[ 9.05  9.04 -1.77  3.41  2.80  7.35  2.08  4.66 -2.73 -2.47  3.72]  U
[-1.52  2.60 -2.46  1.27  1.14  1.96 -0.59  0.76 -0.58 -1.13 -0.85]  F
[ 7.35  2.09  4.66 -2.73  1.14  1.96 -1.38  1.79 -0.59 -1.22 -1.38]  E
[-2.92  3.02 -2.99  2.42  1.73  2.43 -0.94  2.01 -0.34 -1.10 -1.44]  Q
after: [9.04]
[-1.77]
find: [ 7.35  2.08  4.66 -2.73]
U

[ 2.99  0.84  4.38 -0.28] = Z
[ 4.27 -1.09  4.39 -0.28] = A
[-0.43 -1.47  4.62  0.15] = V
[ 0.19  1.16  3.58 -1.58] = P
[ 0.15  0.99  3.00 -6.96] = T
[ 0.84 -1.09  7.66 -3.79] = D
[-0.43  0.83  4.62  0.83] = W
[0.19 1.17 3.58 0.41] = Y
[ 0.85 -1.09  4.39 -0.28] = X
rest: [ 0.85 -1.09]
[ 4.39 -0.28]
after: [1.16]
[3.58]
find: [0.19 1.17 3.58 0.41]
Y
after: [4.38]
[-0.28]
rest: [0.19 1.16 3.58]
[-1.58]
find: [-1.09  7.66 -3.79]
D
find: [-0.43  0.83  4.62]
W

[ 4.52 -0.54 -3.61 -5.63] = M
[-0.54  4.52  5.24  4.63] = N
[-5.62  4.51  5.24  4.63] = H
rest: [-5.62  4.51]
[5.24 4.63]
find: [-5.62  4.51]
H
after: [4.51]
[5.24]
after: [-3.61]
[-5.63]

[-3.01 -6.57 -5.85  3.90 -1.45 -5.24  4.82  0.81  2.47  3.81 -6.83  1.51
 -5.32  3.97  1.03 -2.98 -4.21  5.35  2.71 -5.99]  C
[ 2.16 -0.01  0.60 -2.19  6.46  0.55 -0.14  0.38 -1.37 -1.20 -5.44  0.01
  2.72 -0.44  5.70  3.17  1.35  0.93  0.50 -5.84]  G
[ 8.10 -0.70  0.14  3.02  4.37  5.71 -0.86 -2.94 -0.42  4.94  1.76 -4.19
 -4.28 -2.90  3.69  4.94 -1.10  5.49  0.98  2.19]  J
[ 8.10 -0.70  0.14  3.02  4.37  5.71 -0.86 -2.94  2.47  3.81 -6.82  1.51
 -4.28 -2.90  0.28  0.68  0.72 -0.55 -0.50  0.34]  L
after: [0.68]
[0.72]
after: [-1.10]
[5.49]
rest: [ 1.76 -4.19 -4.28]
[-2.90  3.69  4.94 -1.10  5.49  0.98  2.19]
rest: [ 2.47  3.81 -6.83  1.51]
[-5.32  3.97  1.03 -2.98 -4.21  5.35  2.71 -5.99]

[-5.22 -0.85 -0.27  4.92  5.23  4.34]  sazin
[-6.33  1.90  2.09  3.66 -0.13 -0.23]  Foru
[ 8.12 -0.41 -7.79 -1.63 -1.31 -1.23]  Nelel
[-0.78  6.62 -6.46  3.13 -1.98 -2.35]  mev
[ 0.42  5.10  2.16 -7.46 -3.57 -3.78]  sopor
[-4.77  3.29  1.33  2.89 -8.77 -7.78]  pano
[ 8.12 -0.41 -7.79 -1.63  6.29 -1.23]  Mavam
after: [-1.98]
[-2.35]
find: [ 8.12 -0.41 -7.79 -1.63  6.29 -1.23]
Mavam

[-8.64  8.87 -8.54 -9.20  7.09 -9.10 -8.62] -> fug
[-8.43  5.57  8.96  5.57  8.97  9.05  8.86] -> Duva
[-9.02 -4.72 -9.02 -8.74  8.95 -9.01 -9.04] -> susud
[-7.62  7.79 -9.21 -8.71  4.45 -9.07 -8.98] -> mek
[-8.60 -7.79 -9.20 -8.71  4.45 -9.07 -8.98] -> Rulif
[ 8.97  7.84  8.64  8.76 -8.77  8.70  8.96] -> luga
[ 8.97 -8.98  9.10  8.95  1.35  9.05  8.86] -> vovo
[ 8.89 -8.92  8.93  8.64 -6.20  9.16  9.22] -> gozi
[-4.72 -9.02 -8.43  5.57  8.96  4.86  6.55] -> nitil
[-7.62  7.79  4.18 -9.02 -9.23 -8.82 -8.92] -> vago
find: [-8.43  5.57  8.96  4.86  6.55]
nitil
rest: [-9.20  7.09]
[-9.10 -8.62]
after: [4.86]
[6.55]
rest: [ 8.76 -8.77]
[8.70 8.96]
find: [-4.72 -9.02 -8.43  5.57  8.96  4.86  6.55]
nitil

[ 4.88  0.64 -3.18 -2.86 -0.40  4.92  1.13 -0.14  0.23 -1.16  1.12 -0.43
  3.09  0.34  2.43 -1.24  0.30 -0.70 -3.28  1.76 -2.31  2.26 -2.53 -2.98
 -1.58 -0.38  0.03 -3.85  4.48 -2.05 -0.31  2.83  0.86  5.16  0.35  0.61
  0.09 -4.68 -4.02  0.71 -0.78 -4.99  5.53 -2.03  1.72 -3.47  3.79 -1.74
  2.60  2.87  2.14  5.45  0.88 -2.35  0.03] : B
[ 2.05 -0.46  0.87  1.55  1.50  0.33 -3.34 -0.72 -0.60 -1.67  1.42  4.13
  1.48 -0.29 -0.36 -0.27  1.60  1.67 -2.47 -1.86 -3.44  0.88 -3.17 -1.41
  3.68  2.63  3.10 -3.06 -0.94 -3.28 -2.86 -0.14  5.06 -0.01  3.80 -0.02
  0.60 -2.56  1.31  1.37  1.25 -2.98  0.25  0.54  1.34 -4.27 -1.72  2.56
  0.42 -1.16 -2.01 -0.12 -3.46  1.88  4.63] : S
[ 2.92 -3.05  1.39  5.64 -2.49  1.55  2.95 -2.48  1.54  2.54  2.43  2.63
  3.10  0.34  2.43 -0.55 -2.07  4.84  2.11  1.84  0.36  2.54  1.71  3.24
  6.76  2.70  3.66  0.19  2.74  1.87 -0.55 -0.29  6.71  3.21  1.35  0.02
  2.43  0.49  4.98  2.85  4.71 -1.89  2.74  3.12  3.29  0.01 -0.95  2.32
  2.78 -0.58 -0.81  3.43  1.79  2.43  3.44] : R
[ 0.89  1.11  3.42  0.16  3.49  0.03  1.83  1.76  1.99 -4.72  2.62  1.50
  2.68  0.04  2.48  3.59  3.43  3.00  2.72 -6.10 -2.59  1.37  0.03 -2.04
  2.18  2.02  1.26  0.47  0.22 -1.64  1.77  0.46  3.19  0.21  3.56  1.95
 -2.21  1.36  0.03 -3.07 -2.72  2.96  0.03  1.13  2.01 -2.86 -0.18  3.40
  1.58  0.34  0.52  0.35 -7.08  3.42  0.64] : K
rest: [ 0.47  0.22 -1.64  1.77  0.46]
[ 3.19  0.21  3.56  1.95 -2.21  1.36  0.03 -3.07 -2.72  2.96  0.03  1.13
  2.01 -2.86 -0.18  3.40  1.58  0.34  0.52  0.35 -7.08  3.42  0.64]
after: [1.72]
[-3.47]

[ 0.38  0.37  0.68  0.37 -0.13  0.36 -0.08 -1.95  0.31]  taz
[ 3.88 -2.49 -1.62  0.16 -1.15 -0.52 -0.33  0.00 -0.34]  Baf
[ 0.18 -0.19  0.52 -0.19  1.00  0.18  0.67 -0.56 -0.01]  meguv
[-0.50  0.15  0.04  0.16 -1.16  0.76 -0.95  0.20  0.24]  Zisul
[ 6.10  2.91  0.56 -5.26 -2.43  1.55 -3.13 -0.40 -1.37]  geki
[ 1.17  1.92  7.08  1.89  1.59 -0.05 -1.95  5.34 -0.86]  Luz
[ 1.09 -1.10  0.69 -0.64 -1.42  0.34  0.67 -0.01 -0.56]  gov
[-0.56  0.15  0.04  0.16 -1.16  0.76 -0.95  0.20  0.24]  moli
after: [1.89]
[1.59]
find: [ 0.67 -0.56 -0.01]
meguv
rest: [0.68 0.37]
[-0.13  0.36 -0.08 -1.95  0.31]
rest: [0.34 0.67]
[-0.01 -0.56]

[-0.05 -0.12 -0.01  0.06  1.86  7.59] = nelep
[-0.54 -0.04  6.77  6.79  6.89  5.81] = buk
[ 6.79  6.88 -0.01  0.11  0.60  6.78] = gopu
[ 0.10 -0.54 -0.04  6.79  6.89  5.81] = Vade
[-0.08  0.39  0.03  0.20  5.23  7.05] = Sinan
find: [-0.08  0.39]
Sinan
find: [ 0.10 -0.54 -0.04  6.79  6.89  5.81]
Vade
find: [-0.54 -0.04  6.79  6.89]
Vade
find: [-0.54 -0.04  6.79]
Vade
after: [1.86]
[7.59]

[ 1.23 -0.52 -4.67 -6.53  0.19 -0.24  1.25 -0.74] : Filin
[ 2.92  2.32 -1.14  1.81  6.52 -0.52  0.60 -2.35] : Pagi
[-1.50 -8.58  0.47  1.66  5.85 -0.18  5.56 -8.81] : Zame
[-0.81 -0.78 -2.72 -0.95  2.91  0.59 -0.40  7.41] : bugul
[-0.70  0.38 -3.30  1.72 -3.18  1.16  1.88 -6.06] : Getu
[-0.21 -1.56 -1.85  1.64 -7.04  1.09  2.22 -7.07] : zogon
[ 2.73 -0.26  0.16  2.11 -2.50 -0.45 -0.62 -0.36] : Dezi
rest: [-0.52 -4.67 -6.53]
[ 0.19 -0.24  1.25 -0.74]
find: [-0.70  0.38]
Getu
after: [-0.18]
[5.56]
rest: [0.16 2.11]
[-2.50 -0.45 -0.62 -0.36]

[-2.86 -0.89 -1.07 -2.23  3.49  1.52 -1.06] : Kaza
[-6.34 -0.62 -2.67  0.95  7.13 -6.40  0.90] : Gok
[ 2.65  0.99 -6.86 -0.43  3.43 -5.82 -1.99] : lale
[-4.51  2.22  1.94 -0.26  2.64 -4.36  1.86] : tuf
[-6.86  2.65  0.99 -0.43  3.43 -5.83  2.48] : zuran
[-4.24 -1.53 -3.78 -2.00  3.50  1.52 -2.79] : Tez
rest: [-0.43  3.43 -5.83]
[2.48]
rest: [3.50 1.52]
[-2.79]
find: [-6.86  2.65  0.99]
zuran

[ 2.33  2.30  0.83  0.06  1.55 -3.39  0.06 -2.83 -2.24]  Dif
[-1.35 -0.25  0.45  1.05  0.15  2.30  0.81  0.23  1.16]  bivu
[-0.07 -0.16 -0.12 -0.38 -0.11 -0.59 -0.31 -0.53 -0.41]  Dem
[-8.24  2.29  0.83  2.67 -1.00  9.22  0.03  1.55  4.05]  Lida
rest: [0.83 0.06 1.55]
[-3.39  0.06 -2.83 -2.24]
after: [0.23]
[1.16]
rest: [2.30 0.83]
[ 0.06  1.55 -3.39  0.06 -2.83 -2.24]
after: [-0.11]
[-0.59]
after: [0.03]
[1.55]
rest: [2.33 2.30]
[ 0.83  0.06  1.55 -3.39  0.06 -2.83 -2.24]

[-3.28  0.53 -2.16  3.15  2.24  0.34 -1.24 -0.03 -1.25  0.93  0.34  1.90
 -2.06 -2.25  2.04  2.41 -3.31  1.32 -0.90 -0.47] : nok
[ 1.58 -0.33  0.80 -4.50 -0.74 -1.29  0.38  0.86  0.29  0.87 -0.50  1.79
 -0.98  0.37 -0.27 -0.01 -0.61 -1.32  0.65 -1.45] : gon
[ 1.43 -1.16  0.71 -2.35  0.24 -0.32  2.31  0.23  0.40  2.86  1.35  0.47
  0.85  0.02 -0.40 -2.90 -1.47 -0.16 -0.28 -0.83] : Pes
[-2.54 -0.92  0.26  3.11 -0.22 -0.73  5.06 -1.24  3.21 -5.45  2.29 -6.48
 -3.08 -3.71 -3.05  4.40 -4.32 -4.24 -2.65  2.33] : dag
[ 1.43 -1.16  0.71 -2.35  0.24 -0.32  2.31  0.23  0.40  2.86  1.35  0.47
  0.85  0.02 -0.40 -2.90 -1.47 -1.80 -1.27 -1.89] : zor
[ 1.79  2.34 -3.02 -6.96 -6.41  2.80 -1.18 -1.08 -0.84 -0.35  1.32  2.33
  4.63 -1.23 -0.57 -4.29 -2.56 -5.61  1.39  0.03] : fugu
[ 1.43 -1.16  0.71 -2.35  0.24 -0.32  2.31  0.23  0.40  2.86  1.35  0.47
  0.85  0.02 -0.40 -2.90 -1.47 -1.80 -1.27  0.82] : lutog
find: [-2.16  3.15  2.24]
nok
rest: [ 1.58 -0.33  0.80 -4.50 -0.74]
[-1.29  0.38  0.86  0.29  0.87 -0.50  1.79 -0.98  0.37 -0.27 -0.01 -0.61
 -1.32  0.65 -1.45]
find: [ 4.40 -4.32 -4.24 -2.65  2.33]
dag
after: [-0.84]
[-0.35]
find: [-1.29  0.38  0.86  0.29  0.87 -0.50  1.79 -0.98  0.37 -0.27 -0.01 -0.61]
gon
rest: [-0.61 -1.32  0.65]
[-1.45]

[-0.53  8.35 -2.32  1.09  0.23  0.95] -> rur
[-0.53  8.35 -2.32  1.09 -1.46 -1.88] -> guv
[-0.43  0.35  1.24  0.78  0.58 -1.07] -> suro
[ 0.35  1.24 -0.43  0.58  0.78  4.94] -> ruko
[ 1.37 -1.82 -4.37 -1.07 -0.44  5.35] -> dunon
[ 0.78  2.74 -4.84 -0.37 -0.60  6.01] -> dinup
after: [-4.37]
[-1.07]
find: [-0.43  0.35  1.24  0.78  0.58]
suro
after: [2.74]
[-4.84]

